In the rows, zero is written as 128.
Rotation paths and how fast each direction turns (degrees each step):
Each turn is a multiple of 5 degrees from 10 to 175, or 0.
Each row of a path follows its step; steps can be skipped.
path 1
step 0: [131 131 135 125 123 121 135 121 131 122 117 125 121 123 135 142 128 148
 126 130 127 123 117 130 128 133 126 131 122 133 125 131 122 132 118 119
 130 133 133 131 122 144 129 126 136 126 132 132 128 125 134 130 130 124
 127 121 133 119 131 132 123 134 126 122 120 134 127 138]
step 1: [129 120 127 140 129 125 134 128 130 132 123 132 117 128 133 121 134 125
 130 118 124 128 117 126 132 121 126 131 126 149 125 130 124 134 132 129
 130 137 128 125 115 133 146 136 129 128 123 125 110 131 128 128 124 124
 131 124 133 128 127 125 132 133 123 128 132 135 133 125]
step 2: [128 122 136 132 132 131 127 124 130 135 131 124 125 128 137 119 125 143
 127 126 136 123 127 127 125 129 134 120 122 128 126 128 136 134 130 113
 126 129 125 131 120 138 129 124 136 126 127 115 126 128 122 140 122 125
 132 124 129 124 140 142 132 138 134 131 119 131 128 116]
step 4: [124 126 132 131 124 114 124 127 129 128 124 131 123 119 137 129 136 144
 134 121 128 132 129 136 123 126 122 132 115 139 135 128 128 143 131 123
 125 131 122 131 123 133 133 138 143 127 129 122 129 120 133 135 130 130
 134 128 134 121 130 130 126 119 125 135 128 134 119 132]
step 5: [128 127 125 129 133 132 135 130 132 121 121 127 122 129 128 136 126 134
 132 133 133 128 113 127 137 123 131 127 122 146 123 123 135 133 133 119
 132 133 117 135 115 130 131 124 129 119 132 137 124 128 131 127 124 124
 133 122 140 127 133 135 136 143 132 126 126 138 132 127]
step 6: [121 126 124 124 126 126 136 123 121 148 126 122 117 128 129 130 136 134
 132 122 123 122 123 130 126 129 125 124 128 136 129 126 119 127 127 125
 135 143 129 129 125 137 132 137 137 131 124 113 124 130 124 139 129 125
 130 125 127 124 129 128 133 142 137 134 124 128 128 118]
step 7: [135 125 132 135 121 128 138 120 138 131 119 125 120 131 135 131 124 134
 126 126 136 132 123 141 119 132 124 127 123 129 126 136 143 133 127 128
 125 130 122 129 118 139 130 122 135 132 130 121 127 126 126 138 113 124
 132 133 129 124 131 120 130 126 130 122 120 142 131 130]
step 8: [126 127 130 136 128 120 126 122 136 120 123 120 123 124 133 130 125 143
 130 133 127 130 119 133 128 122 134 130 128 143 122 128 123 131 130 124
 129 138 129 134 137 131 139 134 138 127 124 120 117 127 134 124 134 119
 123 132 131 129 130 132 120 138 119 131 119 137 116 128]
step 9: [126 130 137 136 122 130 136 124 119 127 126 128 117 129 132 129 138 135
 124 119 129 125 122 127 132 127 123 128 123 141 134 121 128 132 115 116
 131 126 126 129 106 131 136 130 128 129 124 126 124 126 134 132 122 126
 139 115 131 124 141 137 129 129 127 128 128 133 123 130]
step 10: [128 130 136 128 132 124 132 129 139 137 125 126 124 123 144 128 126 132
 136 129 131 133 122 132 129 126 130 122 123 132 129 132 126 136 139 123
 128 137 126 127 120 129 144 132 128 127 130 123 124 131 119 132 125 119
 123 124 130 117 125 135 132 139 140 128 131 140 140 116]
step 12: [134 123 130 135 116 117 128 122 139 126 122 123 124 123 125 140 125 139
 131 137 127 126 118 128 122 133 120 129 123 134 123 125 122 131 124 126
 130 134 119 133 116 136 130 139 136 118 129 131 128 127 121 137 125 120
 128 125 131 117 126 132 132 127 123 126 124 137 118 132]
Directions:
[127 131 131 130 126 127 130 128 126 130 128 129 128 129 126 131 129 128
 130 129 123 127 130 126 127 130 126 128 129 126 129 130 126 128 124 129
 129 130 129 129 128 129 130 128 128 128 128 130 130 127 128 129 124 127
 127 126 128 127 127 129 129 127 128 128 129 128 128 128] | 120
[129 130 125 127 130 128 129 128 130 124 129 127 125 128 126 129 127 130
 130 129 128 130 129 129 128 131 131 127 130 129 125 131 125 128 127 126
 128 130 129 129 128 129 131 125 126 129 129 128 129 128 126 126 130 129
 128 130 129 127 128 129 128 128 129 128 129 129 130 128] | 145
path 2
step 0: [120 141 140 127 122 114 126 125 123 127 137 127 128 126 123 122 122 132
 133 119 127 119 123 125 121 144 136 115 131 119 123 126 124 125 127 123
 131 119 125 131 131 120 137 128 122 128 127 123 125 125 123 120 121 132
 120 126 122 127 115 124 122 138 139 135 125 133 119 137]
step 1: [128 134 132 141 128 111 138 130 126 129 125 124 136 137 120 123 127 127
 133 124 128 132 136 123 120 127 133 124 133 125 125 118 128 123 134 123
 118 136 136 139 136 117 130 122 126 129 124 127 135 125 133 153 123 128
 126 132 134 130 128 129 138 129 132 134 123 119 123 134]
step 6: [134 140 118 128 137 124 129 124 132 126 124 132 124 129 127 122 133 139
 125 124 133 121 133 128 127 125 126 125 127 134 122 121 129 123 134 117
 128 131 138 134 141 109 113 128 129 134 129 128 116 140 132 135 122 122
 123 132 137 137 136 124 124 122 116 128 131 130 133 133]
step 8: [131 133 123 141 126 114 134 122 132 123 131 131 133 125 129 126 119 128
 127 120 123 141 126 128 133 138 126 128 126 138 126 126 119 126 122 130
 133 132 131 136 130 120 111 129 131 122 122 118 136 123 132 122 110 124
 121 128 133 124 123 127 111 135 136 133 132 129 129 130]
step 9: [133 133 128 134 136 124 130 130 123 132 133 125 126 129 124 124 129 130
 124 129 118 127 137 121 122 140 132 124 139 135 127 130 122 118 120 118
 116 130 130 126 140 134 119 137 122 116 130 119 123 125 133 129 124 124
 134 134 129 141 112 115 130 124 128 129 115 118 127 122]
step 10: [131 133 113 130 122 123 120 132 124 125 121 139 136 138 133 126 133 128
 127 124 130 131 114 132 130 140 127 113 129 128 124 128 125 123 128 132
 126 126 136 126 133 114 120 132 124 122 127 135 136 135 134 127 128 123
 127 141 136 128 118 133 137 126 111 127 128 117 125 125]
step 12: [122 137 136 139 122 122 132 129 117 118 137 131 132 127 125 127 136 128
 138 126 131 138 139 131 131 138 125 113 137 130 125 122 127 132 121 122
 129 117 129 131 128 127 125 128 131 141 121 127 133 121 132 129 115 138
 121 130 136 121 114 130 136 128 136 128 129 124 125 116]
step 13: [132 123 118 139 127 117 142 127 119 131 129 133 131 129 128 119 127 129
 132 110 136 118 132 128 124 145 133 124 127 129 121 121 124 120 128 125
 125 134 125 132 123 128 128 126 130 123 133 116 129 136 116 133 120 127
 130 130 124 136 119 118 136 130 131 136 139 121 129 132]
step 14: [135 136 134 134 125 121 123 136 135 127 115 131 125 133 129 123 126 137
 128 123 125 124 133 129 119 124 129 112 131 122 129 131 115 123 121 125
 126 119 125 140 135 125 129 134 119 125 138 121 126 137 136 140 135 132
 128 134 139 131 125 126 143 125 127 128 133 124 141 121]
step 15: [121 140 127 142 132 123 126 132 126 129 125 127 129 134 129 122 135 128
 132 136 130 130 115 134 135 142 127 107 125 125 127 142 130 133 124 127
 142 133 131 133 131 122 133 127 128 133 130 120 128 127 122 123 126 125
 127 127 136 135 140 127 131 127 126 143 140 127 126 136]
step 16: [130 135 142 131 125 124 126 130 125 132 125 123 133 118 132 128 134 138
 136 117 125 128 134 128 127 127 143 124 136 128 119 121 123 135 115 118
 130 124 127 124 135 123 127 132 121 121 124 119 142 120 125 128 126 130
 119 130 133 130 132 117 127 138 136 136 135 134 113 133]
Directions:
[129 130 129 127 128 129 129 129 126 130 125 129 128 127 126 128 128 127
 128 129 127 129 125 128 127 127 130 128 129 126 130 129 126 126 128 129
 130 128 132 128 129 130 128 127 125 125 127 127 128 127 132 127 126 127
 127 129 128 129 129 129 125 128 131 129 126 126 124 132] | 45
[127 127 131 130 129 130 125 128 127 130 126 128 128 127 129 128 130 130
 128 128 127 129 127 125 131 130 126 130 128 130 126 127 128 129 131 127
 130 126 130 127 125 129 130 127 127 129 127 127 130 127 128 126 126 127
 125 129 130 127 131 126 127 126 129 127 129 130 129 126] | 85
[128 126 125 127 130 131 127 127 127 128 129 129 126 130 128 128 129 126
 131 127 128 129 130 128 128 130 124 127 127 126 129 127 123 128 128 128
 127 125 128 129 127 129 127 128 129 127 125 126 128 125 130 127 129 128
 127 130 128 129 125 128 128 129 125 129 128 128 129 129] | 25
path 3
step 1: [121 126 121 124 121 124 131 125 125 137 129 128 129 132 127 129 122 111
 132 124 129 130 118 136 128 123 115 127 120 127 138 136 140 136 131 119
 125 125 136 121 132 112 130 131 136 129 133 114 114 126 129 119 136 131
 132 119 133 132 131 129 133 137 138 125 127 126 132 130]
step 2: [131 124 127 141 132 123 129 125 127 136 124 130 120 122 127 134 140 117
 122 129 130 127 115 119 133 131 126 126 126 138 146 131 125 125 123 139
 135 119 132 114 123 129 118 126 121 124 136 124 125 125 139 118 132 135
 134 128 127 130 126 130 134 133 136 131 133 131 128 116]
step 6: [136 133 139 130 129 118 133 126 121 127 140 133 118 128 132 143 130 134
 132 120 134 134 128 123 136 130 118 121 127 126 132 129 141 140 126 131
 137 132 141 133 132 124 116 124 128 122 126 129 126 133 118 117 124 128
 128 125 131 128 133 126 133 143 121 124 124 121 129 121]
step 7: [128 133 122 131 118 121 131 128 129 136 128 127 121 130 124 132 137 122
 129 127 142 122 126 133 133 130 119 132 128 126 139 134 124 139 133 122
 133 126 123 140 143 120 115 131 122 129 131 139 136 127 140 116 138 126
 136 129 124 125 131 113 124 124 122 123 126 129 132 127]
step 9: [147 129 133 135 135 140 133 123 128 138 128 126 119 121 125 136 140 116
 123 127 133 122 130 123 129 124 131 121 127 130 129 139 120 136 129 130
 122 126 125 128 137 128 126 125 129 117 128 132 126 128 120 122 132 124
 133 117 137 127 148 119 128 127 129 126 120 129 124 137]
step 11: [126 134 124 138 129 129 143 109 131 123 139 135 118 132 131 132 135 112
 132 130 130 118 127 124 124 135 129 124 119 134 129 132 123 138 133 132
 148 135 123 120 136 126 129 120 124 128 124 124 122 125 127 130 123 126
 127 118 136 127 121 122 131 125 129 130 130 127 134 126]
step 12: [125 120 123 120 134 134 138 123 125 137 132 126 136 128 128 128 142 129
 117 121 132 117 119 122 128 138 122 136 123 117 137 133 133 133 131 127
 124 125 128 133 131 118 121 116 126 129 123 117 134 130 128 120 130 125
 120 122 147 126 124 125 138 132 133 125 126 119 129 131]
step 13: [130 124 123 133 128 123 133 119 122 127 122 128 121 132 133 128 138 122
 137 120 122 128 130 122 134 133 109 136 119 126 136 132 127 137 124 134
 125 129 127 117 127 125 139 127 133 129 121 120 126 128 129 112 144 131
 119 117 127 126 137 125 123 130 129 128 133 133 137 121]
step 14: [134 123 123 138 131 134 130 114 121 127 128 134 131 122 131 127 129 125
 122 128 140 135 116 122 129 122 127 136 123 132 147 124 124 129 131 126
 122 133 115 126 125 125 117 119 128 125 113 120 127 124 135 124 122 134
 135 127 125 114 134 121 137 131 131 133 131 130 130 121]
step 16: [127 132 132 129 133 120 132 113 119 135 141 125 120 135 124 120 125 122
 128 131 134 114 132 130 127 130 131 134 135 131 152 119 127 124 130 121
 129 127 123 132 134 127 129 128 120 123 124 116 128 131 126 116 134 130
 128 126 127 129 141 132 123 132 129 124 120 134 124 124]
step 17: [130 115 126 129 127 121 117 116 117 137 139 132 125 135 124 134 122 116
 129 136 138 131 126 124 127 125 119 120 131 119 137 125 133 137 131 123
 126 126 136 113 129 114 120 129 129 145 128 123 127 131 125 130 124 127
 130 120 127 133 131 122 130 134 133 123 128 121 133 126]
Directions:
[130 126 130 126 125 128 127 124 124 127 128 128 129 128 129 133 128 128
 130 128 128 130 128 127 129 129 127 128 129 127 128 124 127 129 128 129
 128 128 128 126 127 132 127 128 128 127 128 131 130 126 131 129 129 128
 128 128 127 128 130 128 128 130 126 126 129 127 129 128] | 100
[128 128 128 128 125 128 127 126 129 130 130 130 128 132 128 128 127 130
 129 130 126 124 127 128 128 130 129 127 128 130 127 128 131 126 127 128
 129 128 128 130 129 129 126 129 129 128 126 128 126 127 126 129 125 130
 125 129 130 130 130 127 129 128 129 124 128 128 130 129] | 65
[128 127 130 131 131 129 128 131 127 131 128 126 129 128 128 127 127 129
 126 126 127 128 127 126 127 130 131 126 129 129 126 127 129 129 127 129
 128 128 128 124 131 128 126 124 128 126 128 130 128 127 130 128 126 127
 128 128 133 128 129 131 128 128 127 128 129 128 127 126] | 115
[131 129 126 131 128 128 126 128 128 129 129 130 128 126 129 129 128 128
 127 128 127 131 128 125 130 126 127 127 128 129 126 128 132 130 128 130
 129 125 126 129 129 127 131 129 129 129 127 128 127 129 130 126 126 131
 130 130 126 128 129 130 132 128 128 129 128 129 127 129] | 90
[126 125 130 131 129 127 128 130 127 128 129 130 128 124 129 129 130 129
 129 129 127 128 127 127 131 129 129 127 130 127 128 126 128 126 125 128
 128 129 131 129 128 130 126 128 126 128 127 125 130 129 128 129 129 131
 124 127 126 126 126 127 130 129 128 128 126 127 126 127] | 175
path 4
step 3: [140 116 126 130 135 133 143 127 127 136 127 132 143 132 123 138 124 130
 126 126 131 141 126 137 125 137 131 132 134 127 119 132 134 122 122 122
 132 120 122 122 128 124 128 127 142 122 114 126 134 134 137 121 120 130
 128 125 128 119 125 132 123 125 127 120 121 126 121 127]
step 5: [138 131 123 122 130 135 129 119 116 128 116 128 124 115 131 120 119 130
 136 120 131 125 124 120 121 116 129 121 124 132 125 135 129 125 121 134
 132 127 118 118 136 118 121 130 135 132 127 126 133 128 125 133 144 135
 125 128 132 121 117 128 127 129 121 135 129 135 133 122]
step 6: [121 128 136 119 127 115 123 127 135 121 118 123 137 143 133 131 132 136
 133 124 126 124 135 123 120 127 127 136 131 119 124 118 117 126 122 127
 124 139 136 132 130 129 131 124 139 121 125 120 118 126 126 132 120 127
 127 120 128 120 123 122 125 125 128 123 135 124 140 139]
step 7: [130 134 123 126 123 131 130 130 127 124 138 130 136 128 135 125 127 134
 126 129 127 122 130 135 141 129 113 108 123 112 134 133 132 133 131 131
 125 138 129 119 121 128 131 130 134 137 137 133 124 120 133 122 130 129
 136 133 129 139 127 141 130 129 125 137 138 128 126 125]
step 8: [124 130 141 133 144 124 125 131 116 132 134 117 141 123 123 131 115 126
 139 129 138 128 133 126 122 133 135 131 126 127 133 129 134 132 129 129
 131 136 132 136 139 133 124 128 125 129 123 124 128 143 128 125 131 130
 126 128 120 130 125 125 131 138 134 119 129 119 116 123]
step 10: [135 123 122 130 129 125 132 125 141 122 125 133 131 115 125 136 121 110
 127 127 140 133 133 139 126 129 119 125 127 130 132 136 133 125 136 125
 126 128 118 125 133 131 132 138 135 115 128 127 141 134 130 123 139 115
 122 122 130 119 133 127 123 127 124 128 128 126 134 125]
step 11: [121 132 124 137 123 123 115 117 133 120 117 129 124 138 121 124 129 125
 124 126 124 117 114 136 132 130 137 125 130 124 133 122 122 123 119 128
 123 128 134 130 128 130 124 115 115 133 124 118 135 135 128 126 128 133
 127 132 126 112 134 129 138 128 137 128 125 136 126 134]
step 13: [106 124 129 127 138 114 125 126 135 129 130 121 139 119 126 134 143 127
 123 132 131 132 126 122 116 131 128 133 124 121 121 122 121 123 123 132
 131 133 131 135 125 120 131 137 133 128 131 140 127 123 128 135 132 133
 130 121 116 124 134 129 129 132 135 129 134 135 122 131]
step 15: [124 129 139 125 127 127 121 141 138 137 140 134 131 120 131 131 114 130
 135 126 134 126 136 122 129 136 129 134 133 135 126 127 124 126 140 133
 130 127 123 134 125 117 129 127 115 132 130 124 130 133 133 125 140 120
 116 130 125 138 131 109 126 133 128 129 125 128 132 125]
step 16: [130 129 131 133 128 128 132 130 119 135 131 134 125 139 136 115 125 129
 117 121 130 129 121 127 126 131 120 132 124 145 122 131 127 126 115 123
 134 127 134 131 132 129 137 131 128 134 136 129 144 118 134 129 126 139
 124 124 131 109 125 132 131 119 127 132 121 129 126 131]
step 17: [125 127 128 135 114 126 126 129 138 118 119 116 114 121 128 136 127 127
 136 126 121 129 136 130 135 125 126 133 129 130 124 122 137 143 134 119
 136 131 129 124 126 135 137 131 131 117 132 123 126 128 121 118 124 115
 116 127 126 125 126 130 123 122 125 128 129 116 129 127]
Directions:
[132 127 128 129 128 124 127 126 129 131 126 128 126 127 126 128 126 126
 128 127 128 128 129 129 128 129 127 126 128 129 126 127 128 130 130 123
 127 129 130 126 130 132 129 128 126 129 126 132 129 128 130 128 127 128
 129 129 128 128 130 127 129 129 130 128 127 127 127 128] | 45
[127 130 127 129 128 127 129 124 127 129 128 127 129 133 129 127 127 126
 129 126 129 127 127 126 127 132 128 129 128 128 128 127 126 129 128 128
 127 126 127 130 128 128 128 128 130 128 127 129 127 130 127 128 126 127
 131 130 128 125 125 128 128 127 129 129 125 128 124 131] | 140
[127 129 126 128 131 129 127 128 130 128 128 130 129 126 130 128 128 127
 128 125 130 126 129 128 127 128 126 128 128 130 130 128 129 131 129 130
 131 128 129 129 129 126 126 128 127 128 128 132 129 130 129 130 125 130
 129 127 127 125 128 130 128 131 128 128 128 130 130 124] | 135
